128 stands for zero in the data rows.
Every row has a hidden score. In each pair, how much higher is the second row's than the first's? 20 means about the same, 40 much higher and 0 much lower. The score is a weighted sum of the row's numbers plus the product of two more (or one squared), each taken from its middle value.
tensor([152, 180, 148, 162, 110, 120, 159, 102, 190, 127, 147, 106, 105, 114,
        127, 123])
tensor([155, 171, 142, 146, 94, 145, 155, 110, 161, 109, 155, 130, 93, 153,
        95, 148]) -> 25
tensor([134, 110, 91, 128, 137, 140, 126, 110, 112, 148, 136, 153, 126, 106,
        92, 132])
tensor([141, 177, 77, 170, 119, 97, 171, 127, 154, 121, 164, 159, 94, 78,
        82, 169]) -> 19
tensor([102, 121, 112, 153, 131, 138, 79, 77, 107, 94, 121, 137, 175, 81,
        122, 154])
tensor([132, 88, 166, 116, 184, 87, 38, 130, 165, 99, 109, 136, 136, 115,
        168, 122]) -> 8
tensor([98, 155, 163, 141, 35, 118, 91, 149, 178, 126, 138, 159, 143, 187,
        155, 134])
tensor([134, 171, 137, 139, 151, 146, 138, 161, 84, 140, 118, 146, 87, 145,
        118, 149]) -> 30
tensor([155, 55, 69, 137, 166, 134, 154, 111, 51, 120, 105, 70, 95, 116,
        142, 113])
tensor([92, 168, 67, 156, 120, 145, 106, 57, 156, 123, 109, 138, 165, 71,
        124, 156]) -> 17
tensor([123, 105, 117, 111, 132, 93, 98, 134, 123, 129, 118, 110, 94, 162,
        155, 103])
tensor([141, 149, 124, 79, 139, 134, 120, 97, 126, 159, 125, 88, 153, 146,
        97, 119]) -> 32
tensor([136, 204, 87, 114, 93, 118, 146, 124, 178, 191, 154, 113, 154, 120,
        147, 143])
tensor([130, 82, 128, 130, 139, 161, 105, 155, 106, 101, 97, 169, 113, 113,
        128, 123]) -> 23
tensor([125, 170, 136, 125, 102, 120, 174, 114, 165, 142, 162, 109, 128, 138,
        134, 125])
tensor([135, 113, 153, 131, 178, 92, 62, 120, 158, 99, 112, 167, 125, 86,
        135, 161]) -> 14
tensor([99, 109, 117, 142, 143, 113, 154, 138, 147, 97, 131, 117, 116, 125,
        142, 147])
tensor([131, 139, 107, 131, 158, 96, 145, 99, 149, 146, 152, 118, 103, 112,
        107, 164]) -> 24
tensor([90, 118, 93, 137, 114, 122, 99, 101, 133, 103, 126, 131, 151, 78,
        128, 140])
tensor([87, 102, 65, 116, 142, 112, 105, 118, 98, 108, 107, 167, 194, 126,
        158, 172]) -> 27
tensor([143, 46, 135, 143, 173, 151, 88, 169, 62, 108, 124, 166, 63, 136,
        79, 130])
tensor([116, 124, 145, 160, 125, 155, 123, 129, 112, 60, 141, 148, 131, 116,
        104, 129]) -> 26
tensor([89, 141, 115, 115, 123, 151, 86, 140, 82, 176, 89, 92, 211, 141,
        159, 110])
tensor([141, 127, 139, 155, 130, 170, 148, 109, 143, 144, 190, 132, 127, 102,
        123, 91]) -> 9
tensor([108, 134, 120, 149, 124, 145, 159, 146, 142, 110, 148, 145, 144, 96,
        91, 142])
tensor([151, 201, 99, 100, 54, 152, 115, 65, 102, 210, 124, 22, 195, 177,
        118, 65]) -> 12
tensor([121, 131, 104, 127, 95, 112, 117, 109, 148, 87, 108, 128, 169, 121,
        158, 121])
tensor([143, 161, 104, 111, 68, 214, 165, 87, 100, 161, 144, 73, 134, 175,
        125, 81]) -> 20
tensor([92, 104, 162, 65, 101, 168, 72, 144, 119, 175, 94, 115, 155, 201,
        181, 101])
tensor([145, 131, 85, 146, 133, 143, 130, 129, 109, 120, 133, 102, 133, 124,
        130, 119]) -> 13
tensor([109, 129, 141, 151, 148, 144, 122, 169, 123, 112, 137, 113, 111, 125,
        131, 104])
tensor([139, 159, 94, 85, 108, 99, 131, 98, 164, 154, 170, 70, 130, 116,
        167, 144]) -> 24
tensor([148, 140, 152, 102, 151, 121, 130, 138, 124, 140, 142, 92, 126, 146,
        161, 137])
tensor([128, 119, 105, 154, 126, 93, 171, 131, 134, 34, 168, 152, 115, 157,
        149, 168]) -> 9
tensor([153, 147, 87, 83, 139, 131, 139, 119, 132, 108, 130, 114, 114, 149,
        121, 115])
tensor([126, 107, 148, 148, 138, 188, 117, 127, 104, 85, 80, 147, 144, 163,
        155, 100]) -> 21
tensor([119, 180, 114, 124, 112, 97, 156, 97, 170, 143, 156, 119, 125, 122,
        125, 142])
tensor([132, 143, 185, 106, 63, 127, 97, 151, 151, 150, 128, 187, 145, 123,
        139, 133]) -> 24
tensor([109, 143, 85, 143, 88, 117, 110, 37, 152, 119, 112, 75, 247, 79,
        157, 125])
tensor([130, 145, 144, 130, 159, 170, 120, 106, 108, 190, 102, 142, 144, 105,
        124, 109]) -> 18
tensor([143, 98, 159, 99, 181, 124, 150, 131, 119, 173, 128, 74, 99, 162,
        168, 92])
tensor([107, 152, 115, 162, 87, 114, 122, 91, 158, 65, 142, 179, 161, 101,
        110, 151]) -> 18
tensor([123, 144, 113, 105, 115, 128, 117, 122, 116, 130, 130, 126, 137, 151,
        134, 106])
tensor([103, 128, 136, 108, 153, 133, 144, 108, 122, 133, 147, 134, 110, 131,
        130, 101]) -> 16
tensor([134, 114, 122, 159, 97, 119, 126, 162, 127, 124, 132, 125, 142, 143,
        150, 154])
tensor([89, 10, 117, 145, 193, 171, 207, 227, 53, 77, 113, 119, 155, 144,
        184, 159]) -> 25
tensor([90, 159, 95, 172, 61, 176, 106, 105, 144, 131, 143, 126, 146, 89,
        100, 131])
tensor([108, 206, 115, 152, 90, 143, 165, 99, 165, 133, 178, 102, 148, 134,
        80, 110]) -> 24
tensor([118, 122, 212, 118, 97, 165, 136, 142, 130, 158, 103, 182, 141, 109,
        119, 105])
tensor([148, 102, 138, 107, 142, 115, 108, 134, 115, 150, 113, 81, 107, 168,
        112, 134]) -> 16
tensor([123, 128, 75, 135, 132, 84, 170, 111, 127, 82, 161, 121, 113, 122,
        88, 155])
tensor([141, 135, 82, 114, 131, 87, 142, 101, 148, 122, 151, 101, 126, 119,
        142, 132]) -> 18
tensor([84, 83, 150, 153, 175, 122, 160, 181, 140, 65, 141, 193, 112, 57,
        134, 208])
tensor([104, 187, 77, 126, 112, 87, 112, 84, 157, 128, 110, 118, 162, 88,
        131, 157]) -> 24
tensor([109, 126, 147, 102, 121, 173, 74, 139, 91, 189, 77, 89, 207, 166,
        166, 87])
tensor([78, 93, 94, 185, 152, 145, 182, 204, 97, 136, 155, 149, 144, 81,
        102, 171]) -> 12
tensor([122, 58, 149, 109, 162, 73, 83, 138, 113, 90, 89, 116, 123, 160,
        192, 153])
tensor([95, 98, 122, 102, 173, 127, 139, 122, 102, 155, 100, 93, 197, 154,
        148, 120]) -> 30
tensor([103, 134, 156, 98, 129, 121, 165, 165, 122, 175, 181, 86, 114, 223,
        113, 136])
tensor([69, 83, 151, 107, 132, 147, 113, 189, 93, 99, 18, 143, 117, 133,
        123, 124]) -> 22
tensor([124, 102, 176, 137, 124, 176, 132, 143, 105, 127, 91, 149, 122, 109,
        128, 99])
tensor([98, 100, 108, 169, 140, 154, 189, 169, 112, 117, 162, 128, 141, 102,
        110, 164]) -> 21
tensor([144, 132, 133, 97, 112, 156, 100, 102, 119, 176, 134, 75, 171, 150,
        127, 134])
tensor([153, 138, 94, 139, 106, 120, 126, 70, 143, 120, 129, 129, 120, 113,
        116, 120]) -> 2
tensor([135, 140, 131, 131, 145, 129, 145, 112, 132, 157, 113, 145, 138, 105,
        138, 132])
tensor([119, 187, 119, 142, 120, 163, 183, 140, 127, 141, 180, 122, 129, 127,
        64, 131]) -> 30
tensor([137, 129, 147, 92, 120, 147, 86, 109, 114, 199, 100, 124, 171, 142,
        135, 89])
tensor([168, 177, 118, 89, 108, 119, 176, 122, 223, 192, 166, 107, 118, 133,
        144, 121]) -> 14
tensor([135, 103, 120, 122, 174, 127, 124, 112, 93, 173, 101, 148, 164, 120,
        142, 130])
tensor([155, 124, 117, 149, 123, 62, 83, 174, 145, 63, 123, 168, 109, 121,
        165, 184]) -> 19
tensor([74, 126, 202, 132, 126, 157, 136, 158, 121, 142, 76, 172, 144, 133,
        126, 111])
tensor([103, 120, 117, 153, 111, 155, 198, 157, 98, 143, 147, 75, 147, 112,
        129, 132]) -> 26
tensor([96, 120, 125, 139, 104, 125, 135, 143, 146, 141, 128, 101, 157, 150,
        174, 140])
tensor([144, 147, 160, 93, 110, 131, 117, 111, 134, 141, 114, 115, 126, 155,
        158, 113]) -> 23
tensor([90, 124, 125, 158, 149, 127, 150, 168, 124, 108, 157, 157, 151, 83,
        145, 167])
tensor([181, 120, 136, 102, 113, 136, 115, 159, 138, 143, 166, 127, 51, 110,
        77, 111]) -> 15
tensor([150, 113, 108, 123, 109, 126, 147, 151, 141, 104, 130, 114, 131, 138,
        176, 138])
tensor([121, 126, 105, 148, 126, 123, 112, 88, 158, 119, 115, 133, 134, 85,
        102, 125]) -> 8
tensor([122, 126, 154, 134, 121, 152, 111, 151, 99, 103, 105, 149, 138, 106,
        119, 120])
tensor([149, 153, 129, 120, 141, 110, 164, 144, 151, 146, 143, 100, 126, 145,
        134, 131]) -> 16
tensor([160, 177, 135, 109, 90, 100, 146, 116, 178, 147, 173, 98, 125, 181,
        162, 127])
tensor([135, 158, 96, 135, 134, 123, 130, 116, 143, 108, 136, 134, 117, 126,
        125, 135]) -> 18
tensor([158, 99, 165, 117, 110, 106, 90, 98, 137, 104, 86, 107, 112, 198,
        152, 105])
tensor([136, 130, 162, 107, 98, 151, 92, 132, 124, 139, 118, 127, 143, 144,
        169, 124]) -> 34
tensor([136, 124, 79, 133, 160, 99, 189, 105, 144, 92, 153, 161, 107, 103,
        103, 157])
tensor([133, 95, 150, 116, 146, 122, 133, 151, 111, 74, 128, 148, 81, 144,
        108, 132]) -> 19
tensor([139, 149, 62, 150, 153, 105, 155, 129, 104, 117, 140, 105, 115, 93,
        132, 121])
tensor([153, 142, 146, 87, 108, 163, 92, 114, 117, 193, 106, 101, 151, 116,
        130, 90]) -> 24
tensor([172, 64, 157, 145, 148, 135, 114, 215, 79, 90, 88, 202, 88, 147,
        117, 166])
tensor([121, 120, 151, 120, 209, 81, 55, 115, 179, 106, 120, 208, 85, 53,
        132, 199]) -> 8
tensor([139, 147, 105, 133, 143, 118, 121, 108, 146, 111, 135, 118, 134, 144,
        118, 139])
tensor([108, 137, 142, 129, 121, 118, 110, 146, 101, 129, 122, 127, 140, 139,
        162, 134]) -> 27
tensor([127, 112, 134, 148, 69, 93, 142, 152, 143, 58, 132, 116, 95, 176,
        157, 145])
tensor([122, 141, 140, 94, 99, 139, 97, 116, 137, 156, 120, 110, 152, 135,
        121, 98]) -> 26
tensor([113, 123, 113, 125, 148, 141, 118, 96, 103, 130, 130, 144, 129, 123,
        126, 161])
tensor([134, 121, 121, 145, 144, 134, 117, 113, 109, 123, 141, 141, 113, 119,
        129, 136]) -> 15
tensor([184, 109, 115, 91, 187, 57, 159, 80, 147, 163, 89, 70, 155, 155,
        202, 107])
tensor([123, 150, 123, 135, 129, 134, 142, 121, 125, 139, 127, 118, 161, 107,
        133, 117]) -> 29
tensor([137, 132, 118, 123, 139, 156, 100, 143, 123, 147, 81, 121, 110, 197,
        182, 90])
tensor([150, 174, 144, 123, 109, 116, 201, 127, 169, 176, 159, 92, 102, 150,
        134, 120]) -> 12
tensor([132, 179, 101, 133, 167, 118, 126, 72, 153, 187, 143, 114, 135, 86,
        99, 117])
tensor([139, 122, 154, 114, 111, 154, 80, 134, 110, 169, 88, 104, 142, 157,
        141, 104]) -> 28
tensor([126, 130, 132, 128, 157, 142, 144, 162, 115, 130, 136, 140, 103, 132,
        102, 119])
tensor([146, 135, 90, 125, 92, 137, 122, 140, 115, 133, 144, 114, 163, 126,
        118, 143]) -> 23
tensor([96, 129, 127, 133, 125, 134, 128, 136, 124, 113, 123, 161, 113, 156,
        144, 109])
tensor([150, 107, 157, 121, 153, 124, 152, 130, 116, 99, 138, 111, 115, 155,
        146, 129]) -> 28
tensor([174, 143, 134, 90, 163, 60, 52, 108, 170, 116, 113, 207, 142, 78,
        138, 140])
tensor([102, 140, 80, 168, 133, 172, 139, 116, 170, 103, 152, 126, 124, 152,
        130, 174]) -> 16
tensor([144, 151, 118, 130, 99, 120, 146, 80, 171, 146, 120, 72, 157, 103,
        130, 107])
tensor([135, 119, 166, 108, 91, 124, 138, 173, 169, 69, 152, 137, 125, 190,
        176, 156]) -> 30
tensor([95, 98, 140, 129, 117, 130, 112, 168, 130, 101, 121, 132, 139, 126,
        166, 162])
tensor([113, 108, 141, 106, 121, 160, 81, 142, 120, 172, 82, 113, 133, 154,
        155, 116]) -> 23
tensor([159, 136, 147, 141, 164, 88, 94, 119, 168, 128, 125, 148, 87, 89,
        111, 139])
tensor([119, 113, 130, 124, 129, 119, 131, 141, 113, 70, 110, 150, 145, 173,
        158, 139]) -> 28
tensor([102, 152, 169, 143, 138, 156, 119, 134, 114, 156, 131, 130, 126, 161,
        114, 134])
tensor([116, 85, 112, 145, 149, 165, 135, 131, 64, 124, 88, 126, 105, 99,
        136, 90]) -> 18
tensor([102, 73, 96, 123, 112, 167, 147, 157, 89, 136, 92, 91, 154, 130,
        166, 89])
tensor([124, 94, 198, 137, 113, 50, 156, 205, 58, 96, 138, 188, 147, 61,
        148, 53]) -> 19
tensor([85, 123, 139, 85, 157, 116, 44, 106, 86, 157, 59, 113, 158, 109,
        104, 158])
tensor([154, 89, 171, 89, 101, 166, 96, 116, 130, 170, 116, 108, 140, 181,
        122, 130]) -> 18
tensor([103, 178, 94, 155, 83, 115, 108, 115, 159, 82, 170, 176, 155, 87,
        147, 123])
tensor([107, 137, 136, 114, 105, 118, 142, 114, 145, 116, 106, 108, 145, 151,
        140, 108]) -> 19
tensor([141, 126, 116, 142, 164, 112, 74, 130, 129, 152, 123, 166, 112, 102,
        104, 135])
tensor([135, 143, 135, 94, 101, 134, 151, 133, 150, 139, 120, 56, 130, 160,
        150, 99]) -> 30
tensor([121, 144, 187, 156, 189, 124, 117, 90, 103, 90, 86, 153, 147, 127,
        140, 120])
tensor([128, 103, 166, 118, 116, 151, 118, 168, 89, 147, 137, 123, 109, 130,
        92, 92]) -> 22
tensor([50, 124, 103, 185, 132, 142, 196, 216, 106, 79, 169, 188, 150, 102,
        146, 192])
tensor([107, 63, 98, 163, 157, 122, 63, 117, 68, 52, 59, 159, 162, 76,
        108, 143]) -> 11
tensor([119, 73, 184, 100, 155, 108, 91, 155, 70, 92, 84, 103, 122, 188,
        125, 143])
tensor([166, 136, 147, 129, 180, 80, 141, 71, 167, 164, 130, 111, 132, 116,
        144, 117]) -> 14
tensor([144, 136, 126, 137, 111, 119, 121, 140, 143, 146, 126, 115, 143, 124,
        134, 125])
tensor([143, 67, 152, 127, 144, 137, 137, 119, 112, 155, 84, 102, 122, 131,
        164, 98]) -> 21
tensor([140, 160, 152, 131, 120, 145, 93, 95, 137, 161, 132, 106, 131, 130,
        125, 107])
tensor([123, 164, 178, 145, 124, 133, 123, 128, 168, 140, 146, 160, 104, 153,
        133, 158]) -> 20
tensor([187, 143, 161, 90, 176, 64, 3, 68, 129, 153, 79, 97, 92, 142,
        205, 100])
tensor([118, 121, 106, 130, 114, 142, 145, 129, 124, 73, 119, 118, 151, 132,
        144, 144]) -> 25
tensor([144, 114, 117, 116, 117, 145, 136, 141, 130, 158, 100, 113, 101, 127,
        147, 129])
tensor([143, 118, 149, 112, 143, 127, 128, 118, 149, 147, 141, 150, 102, 117,
        133, 110]) -> 16
tensor([141, 161, 82, 113, 144, 69, 153, 66, 182, 154, 124, 83, 171, 133,
        190, 150])
tensor([117, 99, 171, 130, 143, 168, 118, 163, 79, 133, 102, 149, 113, 144,
        102, 105]) -> 26
tensor([126, 136, 113, 159, 150, 134, 135, 118, 113, 117, 118, 142, 116, 125,
        118, 120])
tensor([157, 161, 147, 73, 91, 110, 70, 61, 148, 150, 98, 63, 107, 199,
        126, 67]) -> 18
tensor([138, 140, 148, 109, 123, 100, 162, 146, 124, 132, 128, 147, 120, 141,
        120, 122])
tensor([50, 119, 117, 178, 141, 153, 221, 203, 110, 82, 151, 175, 113, 141,
        121, 208]) -> 18
tensor([137, 193, 135, 142, 129, 84, 126, 103, 201, 160, 193, 140, 91, 123,
        93, 168])
tensor([155, 151, 106, 120, 159, 85, 136, 84, 164, 164, 130, 101, 112, 122,
        132, 137]) -> 17
tensor([86, 171, 109, 144, 143, 143, 136, 111, 127, 154, 113, 126, 127, 118,
        149, 131])
tensor([157, 109, 153, 117, 159, 85, 63, 138, 164, 126, 135, 161, 125, 98,
        155, 191]) -> 22
tensor([99, 90, 137, 162, 136, 139, 120, 175, 99, 74, 87, 136, 148, 122,
        149, 110])
tensor([126, 140, 128, 137, 109, 150, 167, 125, 99, 129, 117, 98, 115, 143,
        124, 117]) -> 21
tensor([117, 137, 95, 151, 143, 120, 130, 144, 127, 135, 117, 154, 116, 125,
        138, 144])
tensor([85, 177, 97, 169, 26, 217, 100, 179, 91, 139, 182, 169, 122, 73,
        48, 101]) -> 27
tensor([125, 124, 140, 177, 136, 153, 137, 142, 136, 107, 141, 130, 137, 157,
        140, 114])
tensor([121, 145, 56, 146, 99, 151, 145, 107, 179, 150, 148, 81, 105, 137,
        147, 177]) -> 20
tensor([133, 147, 137, 130, 124, 113, 134, 136, 134, 117, 142, 118, 109, 148,
        111, 147])
tensor([108, 97, 153, 85, 157, 91, 151, 149, 129, 158, 134, 88, 120, 174,
        185, 119]) -> 17
tensor([151, 159, 138, 120, 140, 120, 129, 95, 140, 169, 163, 130, 119, 134,
        110, 116])
tensor([130, 105, 152, 127, 152, 144, 106, 135, 112, 139, 105, 156, 112, 135,
        113, 127]) -> 19
tensor([150, 113, 118, 157, 124, 80, 184, 122, 182, 31, 186, 140, 101, 169,
        108, 162])
tensor([118, 132, 137, 120, 172, 124, 149, 53, 116, 140, 151, 104, 135, 133,
        129, 103]) -> 29
tensor([145, 218, 148, 151, 113, 91, 99, 117, 180, 150, 175, 154, 168, 102,
        102, 130])
tensor([138, 150, 145, 111, 89, 139, 138, 104, 132, 105, 122, 101, 129, 166,
        141, 109]) -> 19
tensor([112, 98, 211, 141, 132, 191, 119, 171, 91, 132, 57, 169, 130, 159,
        142, 98])
tensor([169, 142, 161, 87, 114, 165, 94, 89, 99, 179, 187, 135, 147, 105,
        132, 102]) -> 29
tensor([123, 132, 107, 111, 141, 154, 132, 128, 118, 137, 126, 94, 159, 144,
        117, 115])
tensor([156, 130, 156, 116, 93, 112, 196, 154, 171, 128, 155, 100, 133, 194,
        159, 150]) -> 19
tensor([95, 88, 106, 149, 142, 156, 162, 188, 83, 128, 100, 102, 169, 116,
        166, 133])
tensor([96, 93, 118, 112, 120, 70, 111, 165, 155, 116, 99, 127, 110, 134,
        136, 148]) -> 2
tensor([134, 119, 137, 144, 142, 130, 112, 136, 147, 124, 148, 152, 125, 152,
        108, 113])
tensor([137, 121, 109, 148, 139, 130, 140, 141, 119, 92, 128, 133, 118, 153,
        115, 151]) -> 26
tensor([143, 169, 110, 135, 133, 119, 152, 112, 156, 138, 136, 144, 114, 124,
        138, 129])
tensor([123, 137, 151, 115, 96, 164, 127, 147, 148, 144, 113, 161, 130, 132,
        106, 125]) -> 25
tensor([141, 133, 137, 127, 161, 101, 133, 65, 133, 157, 119, 111, 152, 96,
        95, 122])
tensor([157, 109, 94, 71, 118, 111, 123, 131, 158, 116, 151, 129, 130, 137,
        151, 138]) -> 22
tensor([127, 174, 115, 116, 82, 122, 140, 105, 168, 128, 143, 91, 125, 136,
        137, 133])
tensor([132, 84, 161, 127, 158, 118, 113, 147, 62, 95, 112, 148, 120, 104,
        108, 95]) -> 22
tensor([138, 131, 138, 125, 138, 120, 124, 168, 97, 157, 119, 131, 114, 150,
        115, 114])
tensor([113, 92, 177, 124, 180, 106, 121, 203, 91, 80, 117, 163, 70, 144,
        135, 130]) -> 16
tensor([99, 130, 168, 149, 144, 152, 115, 167, 104, 165, 110, 222, 87, 98,
        96, 130])
tensor([111, 103, 153, 129, 119, 151, 117, 131, 79, 142, 105, 144, 130, 132,
        114, 117]) -> 24
tensor([126, 82, 147, 123, 118, 174, 132, 143, 89, 106, 80, 141, 129, 137,
        126, 92])
tensor([140, 181, 235, 104, 112, 96, 126, 140, 167, 135, 145, 150, 142, 146,
        114, 94]) -> 26
tensor([177, 85, 185, 103, 180, 101, 137, 111, 125, 80, 93, 136, 165, 166,
        199, 121])
tensor([177, 200, 131, 132, 95, 70, 100, 75, 199, 127, 149, 160, 57, 100,
        64, 129]) -> 1
tensor([144, 157, 102, 114, 148, 125, 142, 88, 167, 170, 141, 122, 139, 111,
        143, 138])
tensor([147, 105, 108, 130, 132, 143, 132, 125, 97, 112, 106, 134, 115, 144,
        133, 136]) -> 21
tensor([127, 80, 143, 139, 183, 151, 108, 166, 77, 120, 96, 174, 100, 108,
        75, 126])
tensor([189, 182, 138, 66, 113, 92, 65, 41, 176, 152, 144, 101, 95, 134,
        98, 103]) -> 17
tensor([132, 152, 128, 131, 112, 142, 161, 132, 102, 147, 161, 71, 121, 174,
        114, 111])
tensor([72, 106, 135, 130, 135, 138, 108, 134, 109, 109, 118, 114, 155, 145,
        154, 135]) -> 11
tensor([114, 73, 143, 144, 160, 121, 163, 158, 110, 114, 112, 111, 133, 108,
        148, 119])
tensor([121, 99, 177, 149, 192, 91, 151, 91, 119, 42, 93, 179, 153, 142,
        155, 155]) -> 20
tensor([170, 126, 88, 127, 166, 122, 149, 122, 117, 101, 128, 121, 108, 114,
        122, 126])
tensor([151, 105, 170, 114, 179, 131, 133, 123, 116, 136, 113, 118, 121, 171,
        161, 128]) -> 24
tensor([121, 165, 125, 152, 137, 76, 143, 62, 172, 133, 136, 112, 158, 90,
        132, 125])
tensor([100, 64, 91, 144, 142, 200, 237, 170, 66, 120, 111, 77, 171, 137,
        158, 102]) -> 34
tensor([121, 165, 122, 144, 130, 110, 164, 140, 149, 100, 145, 142, 104, 121,
        140, 155])
tensor([148, 137, 147, 108, 126, 127, 170, 126, 161, 159, 154, 106, 113, 143,
        104, 126]) -> 19
tensor([148, 126, 103, 140, 148, 126, 136, 109, 141, 133, 144, 146, 112, 80,
        118, 148])
tensor([105, 100, 143, 126, 92, 205, 107, 243, 60, 141, 130, 139, 90, 162,
        115, 86]) -> 38
tensor([135, 164, 131, 121, 134, 132, 106, 132, 151, 152, 145, 150, 126, 111,
        137, 132])
tensor([122, 57, 104, 137, 124, 182, 205, 134, 76, 140, 92, 91, 140, 166,
        140, 112]) -> 18
tensor([181, 134, 125, 112, 155, 107, 119, 92, 131, 157, 136, 116, 155, 124,
        198, 140])
tensor([139, 181, 137, 134, 146, 111, 113, 84, 163, 171, 172, 141, 123, 100,
        102, 140]) -> 18
tensor([130, 109, 153, 127, 91, 127, 125, 159, 152, 118, 131, 176, 125, 169,
        122, 147])
tensor([96, 118, 114, 128, 90, 164, 143, 147, 133, 119, 155, 158, 91, 107,
        63, 125]) -> 19
tensor([123, 151, 112, 122, 61, 141, 135, 141, 171, 154, 181, 78, 123, 127,
        136, 113])
tensor([154, 152, 215, 78, 104, 237, 57, 113, 76, 234, 24, 77, 175, 200,
        150, 33]) -> 22
tensor([122, 106, 132, 117, 111, 171, 97, 111, 108, 165, 111, 122, 155, 133,
        101, 109])
tensor([133, 133, 139, 115, 116, 152, 96, 108, 123, 198, 117, 115, 142, 108,
        87, 102]) -> 18
tensor([169, 50, 167, 86, 202, 93, 123, 130, 121, 156, 103, 75, 131, 191,
        184, 112])
tensor([122, 96, 152, 129, 91, 135, 120, 182, 92, 139, 115, 126, 124, 182,
        138, 107]) -> 22
tensor([133, 123, 82, 101, 119, 120, 148, 97, 160, 161, 148, 107, 145, 111,
        139, 113])
tensor([144, 121, 91, 110, 129, 88, 133, 87, 162, 133, 126, 116, 144, 111,
        131, 145]) -> 20
tensor([119, 135, 124, 98, 103, 114, 99, 141, 163, 155, 128, 116, 131, 123,
        131, 149])
tensor([146, 142, 158, 131, 116, 111, 132, 104, 169, 130, 151, 112, 140, 125,
        113, 128]) -> 18
tensor([102, 170, 68, 188, 193, 53, 207, 119, 141, 97, 175, 211, 74, 86,
        101, 178])
tensor([151, 128, 87, 128, 185, 123, 149, 94, 126, 138, 163, 103, 142, 85,
        131, 134]) -> 29
tensor([138, 130, 99, 149, 137, 76, 179, 150, 155, 96, 149, 120, 98, 118,
        121, 164])
tensor([142, 153, 113, 122, 120, 118, 110, 139, 143, 121, 125, 129, 137, 103,
        127, 141]) -> 27
tensor([97, 133, 145, 127, 64, 217, 98, 242, 91, 121, 147, 136, 108, 123,
        107, 125])
tensor([99, 133, 77, 118, 114, 115, 71, 59, 137, 103, 116, 129, 171, 64,
        130, 157]) -> 3
tensor([119, 176, 103, 117, 82, 157, 163, 109, 128, 135, 140, 100, 134, 150,
        118, 101])
tensor([113, 111, 98, 147, 127, 129, 170, 163, 129, 125, 118, 114, 137, 139,
        113, 141]) -> 18
tensor([158, 176, 117, 119, 121, 126, 147, 83, 153, 193, 136, 132, 118, 81,
        106, 135])
tensor([101, 124, 98, 100, 103, 116, 81, 103, 140, 128, 121, 149, 145, 49,
        140, 137]) -> 27
tensor([143, 135, 131, 153, 72, 128, 131, 129, 160, 118, 143, 171, 108, 87,
        95, 183])
tensor([120, 131, 165, 142, 94, 113, 135, 156, 139, 108, 144, 139, 129, 159,
        134, 138]) -> 21
tensor([155, 76, 149, 137, 147, 110, 114, 143, 104, 125, 130, 131, 94, 150,
        120, 132])
tensor([148, 136, 46, 128, 166, 92, 147, 98, 98, 113, 150, 102, 125, 111,
        116, 138]) -> 25
tensor([108, 137, 103, 142, 131, 122, 107, 76, 136, 135, 121, 118, 165, 81,
        128, 154])
tensor([114, 165, 87, 113, 115, 114, 103, 72, 164, 153, 149, 126, 164, 60,
        141, 159]) -> 24
tensor([119, 137, 127, 123, 139, 143, 123, 133, 102, 127, 108, 144, 141, 113,
        123, 116])
tensor([132, 140, 108, 126, 80, 123, 156, 166, 163, 74, 103, 117, 139, 167,
        152, 153]) -> 19
tensor([123, 120, 160, 170, 144, 121, 124, 74, 146, 61, 126, 161, 150, 133,
        125, 137])
tensor([143, 115, 146, 131, 132, 152, 131, 139, 116, 138, 152, 101, 103, 136,
        112, 144]) -> 30
tensor([126, 97, 144, 104, 118, 171, 89, 140, 98, 159, 95, 82, 174, 139,
        188, 96])
tensor([176, 145, 207, 80, 141, 112, 223, 197, 158, 166, 163, 105, 39, 214,
        112, 109]) -> 10
tensor([150, 120, 122, 131, 146, 136, 92, 116, 126, 127, 99, 161, 114, 56,
        160, 121])
tensor([106, 132, 113, 131, 93, 133, 130, 149, 129, 147, 138, 108, 113, 126,
        92, 160]) -> 21
tensor([119, 146, 98, 140, 144, 116, 140, 142, 134, 138, 132, 149, 114, 119,
        111, 134])
tensor([143, 142, 89, 114, 95, 115, 126, 126, 154, 164, 174, 125, 111, 104,
        105, 150]) -> 23
tensor([185, 113, 147, 125, 131, 121, 140, 134, 134, 126, 142, 157, 34, 117,
        58, 134])
tensor([131, 186, 135, 152, 137, 152, 115, 93, 122, 201, 145, 146, 89, 32,
        87, 115]) -> 25
tensor([143, 100, 146, 98, 105, 130, 111, 130, 120, 123, 126, 134, 120, 129,
        123, 104])
tensor([157, 128, 144, 103, 154, 136, 151, 125, 118, 146, 117, 67, 138, 182,
        129, 110]) -> 23
tensor([137, 128, 115, 136, 127, 133, 140, 122, 122, 125, 142, 152, 121, 126,
        108, 134])
tensor([119, 161, 114, 175, 143, 108, 155, 176, 151, 89, 186, 209, 122, 89,
        91, 179]) -> 25
tensor([141, 92, 156, 128, 168, 150, 107, 198, 89, 110, 130, 157, 61, 127,
        119, 134])
tensor([142, 119, 152, 108, 139, 133, 124, 125, 130, 132, 101, 120, 131, 137,
        140, 113]) -> 16
tensor([133, 163, 159, 138, 105, 120, 114, 134, 127, 147, 116, 140, 116, 135,
        124, 72])
tensor([100, 111, 181, 143, 94, 201, 136, 174, 68, 104, 23, 146, 138, 164,
        152, 96]) -> 33
tensor([117, 23, 192, 160, 191, 125, 105, 191, 19, 45, 69, 172, 100, 167,
        109, 107])
tensor([95, 79, 199, 124, 99, 190, 125, 175, 70, 113, 41, 146, 181, 166,
        165, 97]) -> 39
